The rows of Z fall into 3 groups, and each row is roughly a mix of its group's hidden directions; one row fits no group.
Z, 108 rows:
[[-13   0  -2  20  -4 -33 -34  34 -15 -39]
 [  4   3 -20  30 -15 -52 -18  -5 -23 -25]
 [ 17   8  15 -46  13  36  30  -3  21  13]
 [  9  10 -14  38   1 -16  13 -44 -12  38]
 [ -7 -13  11 -54  20  35  23  -1  18  -6]
 [  8  -1  15 -58  10  31  22   2  24   3]
 [  9   4  24  48 -13 -45   3  -5 -25   3]
 [-26  -5  43   5   6  24  21  -5  25  38]
 [-49  10   7 -10  10 -31  15  20 -37   5]
 [  6  -9 -10  66  -1 -19 -19   3 -21   2]
 [ 17   8  18 -43  14  36  33  -8  23   9]
 [-20  -8 -27 -33  12  18  -3 -27  46  12]
 [ -7 -33  30  22   1 -46  -9   8 -27  17]
 [-41   4   1  12  -8 -19  31  22 -41  17]
 [ 20  17 -19  61   5 -15 -23  -3 -10   6]
 [-26  -2  -8 -51   7  -1  20   2  38 -22]
 [ -6  31   8   6 -23  29  -5  32  -8 -46]
 [-27   1   7 -40  16  20  15  15  26 -40]
 [ 26  28   3 -14  -1 -24  21 -45  16  29]
 [-23 -24  48  18  14 -22  21  -2   4  30]
 [ -8 -11  20 -24  14  34  21  -7  31  43]
 [-24   9  28 -12  -4  58   4   8  25   8]
 [-20 -16 -25 -28  15   7   0 -29  42  28]
 [-28  17  34   1 -10  48  10  28   8 -10]
 [ 11   8  11 -37  16  38  37 -15  21  17]
 [  8  -3 -39  -7  15 -29  14 -39  29  23]
 [-16   3 -11  60   5 -30  -8  10 -27   3]
 [ -1   0  12 -30  17  50  22   2  23  29]
 [  5 -26  38  -9  17  10  19   6  -5  52]
 [-10   4  12 -53   3   7  -3  29  24 -35]
 [ 14  15 -11  42 -17 -25   5 -40  -5  30]
 [  8  26 -41  28  12  -6  -4   0  46 -16]
 [-31  -2  -9 -43  17 -19   4   4  34 -32]
 [ -4  28  32  49 -28  -2   0  11 -21 -14]
 [-16 -13  14 -41   8  26   1  31  17 -38]
 [  1   4   7 -35  19  38  40 -20  20  15]
 [ -3   9  40   5 -14  37  -6  38 -25 -19]
 [-28  26   7  38  -3 -22  17 -16  21 -36]
 [-42   8 -14  31   7 -32  12  23 -32   4]
 [ 17  13  31  47 -11 -34  14  -1 -25  -3]
 [  3  12  10 -57   8  25  25  -3  29   7]
 [ 19 -15   1  41 -26  12 -27  32 -27  12]
 [ 13  15  -6  16   3  33  35 -29   5  43]
 [  1 -20  42 -35 -14  19   8   4 -37  20]
 [  5   1  -4 -55  -3  12  11  -9  43 -20]
 [  3  -6  12 -63  -1  22  10  -3  30 -10]
 [ 11   2  44  35  -1 -14  13  23 -40  -3]
 [-13 -18   5 -21  -5 -29 -36  31  -4 -40]
 [-24  -7  -7 -10 -21 -49 -32  -4  10 -30]
 [ -1   1  11 -62  11  18   2  -9  33 -11]
 [-33  18   1   8  -5 -21  25  24 -46  20]
 [ -5 -22  37 -47 -14  17  11  -3 -28  14]
 [-19   9  14 -62  -6   8  29  11 -12   9]
 [ 27  -1   8 -47   6  34  -9 -14  35  -6]
 [ -5   1 -41  12   0 -49  -3 -34  17  -4]
 [ -2 -36   2   0  12 -31  -5 -23   2  53]
 [-37   5  32  -3  -6  50   3  10  22  12]
 [-11  11 -23 -33   3  57 -10   2  21 -10]
 [-12  -8   2   9   1 -31 -34  34 -14 -44]
 [ 12 -29  29 -49 -14  28  10  -6  20  -7]
 [-32 -14  56  10   9   9  23  14   8  20]
 [ 19  12  17 -43  12  35  33  -5  23   9]
 [  0  16 -45 -21  11   4  -2 -21  29 -39]
 [-12  10 -28  61   6 -29  -7  -1  -7  -2]
 [-14  -6 -16  46 -13 -38 -31   2 -22  -9]
 [ -4  -2 -13  60  -9 -28 -21  -1 -26  -2]
 [  7  -7  20 -63  -8  24  14  -1  19  -5]
 [-28 -16   6 -34  10  34   8  24  18 -36]
 [ 17   1 -16  58   3 -10 -27   4 -29  10]
 [-18  10 -34  31  16 -30  -5  -8  36 -26]
 [-16   8  -8  44 -18  11 -18  44  -9 -24]
 [-46 -24  13  16 -35   8  14  11   0 -31]
 [-25 -12  -2 -23 -10 -42 -30   5  10 -39]
 [  1 -15 -15  60 -20 -21   4  19 -23  -1]
 [  2  13  -3  -5  16  31  44 -35  14  30]
 [ -7   5  43   9 -13  31 -10  38 -28 -18]
 [-32  13  15 -11  -5  60   0  11  22   0]
 [-39 -13  27   8   0  14   3 -17  30  44]
 [ 10   1  -4 -48   6  23   3  -6  49 -16]
 [ 28  16  20  38 -15 -15   7  19 -44   1]
 [  6  -1   4 -53   6  17   4  -7  46 -20]
 [ -9 -25  43 -35  -6  18   5  -2 -35  18]
 [  1  -7 -17  56   1  -4   1 -23 -28  31]
 [ 20   7  31  38 -10 -24  10  19 -42   4]
 [ -5  14 -49 -21  10   2   5 -27  38 -18]
 [ 25  12  -8  33 -12 -33 -11 -22 -19  40]
 [  0  11 -17  34  -4 -30   7 -48  -6  30]
 [-25   6  31 -13  -1  56   7  14  20  11]
 [ 16  12 -32  57  13 -12 -27  -7  -1   0]
 [ -6  15   1 -54   4  14  25 -20  35  13]
 [ 15 -28  25 -41 -18  36  14  -6  24  -3]
 [ -1 -13  21 -66  -7  12  12  11  14 -14]
 [  6 -21  18 -54  -3  25   6  -4  33 -14]
 [-13 -14  24  12 -20  -8  15  19 -56  21]
 [ 18   5   6  33 -17 -33 -14  17 -45 -22]
 [ 28 -12  -4  61  -6  14 -18 -18   2  10]
 [ -3 -15  15 -36  -2  22 -14  47   7 -33]
 [-41  14  -3  -5   4 -28  18  27 -43  10]
 [-10  -1   2  18  -1 -28 -32  38 -15 -43]
 [ 13 -16 -34 -46  26   5   9 -18  27  13]
 [ 11  17 -42  37  10 -17 -13   3  35 -22]
 [-17 -28  -6  30   6  26 -18  41 -28 -16]
 [ 29  18 -29  -6  -6  -1 -12  19 -31 -46]
 [ -6  20  34  51 -26 -20   5   8 -17 -11]
 [ 49  -8  -3   9  -4  22 -24 -25  36 -10]
 [-31  16  -2 -43  -8 -17  30  18 -31   7]
 [ 20   7  34  36  -7 -19  15  22 -41   4]
 [  1   9  14 -61  15  21  -1 -18  28  -4]]
Here is one row of each group, with its name. Which group are the others in?
[-11 -19  12 -51   7  -8 -20  27   6 -36]
(120)
[-15  35  11  51 -17 -23  20 -10   6 -13]
(92)
[ 13 -26  27 -52  -9  27   5   3  22 -11]
(125)

[ 26  15  19 -38  12  38  30   3  19  15]
(120)
[-31   9  19 -33   1  -7  22  38 -33  11]
(125)
[ -7  11 -17  40 -13   8 -25  48 -22  10]
(120)
[ 17   9  -3  56  -7  -2 -10  -6 -37  26]
(125)
[ -7  14  15 -51   9  10  17   9  33 -32]
(120)
[-17   1  -5  33  -4 -17 -29  40 -16 -37]
(120)
[-18  -7 -17 -34  17  30   4 -22  44  17]
(92)
[  5 -10  15 -27   1  23 -19  57  -4 -22]
(120)
[ 49  -1  -2  27  -5  20 -23 -27  31  -3]
(125)
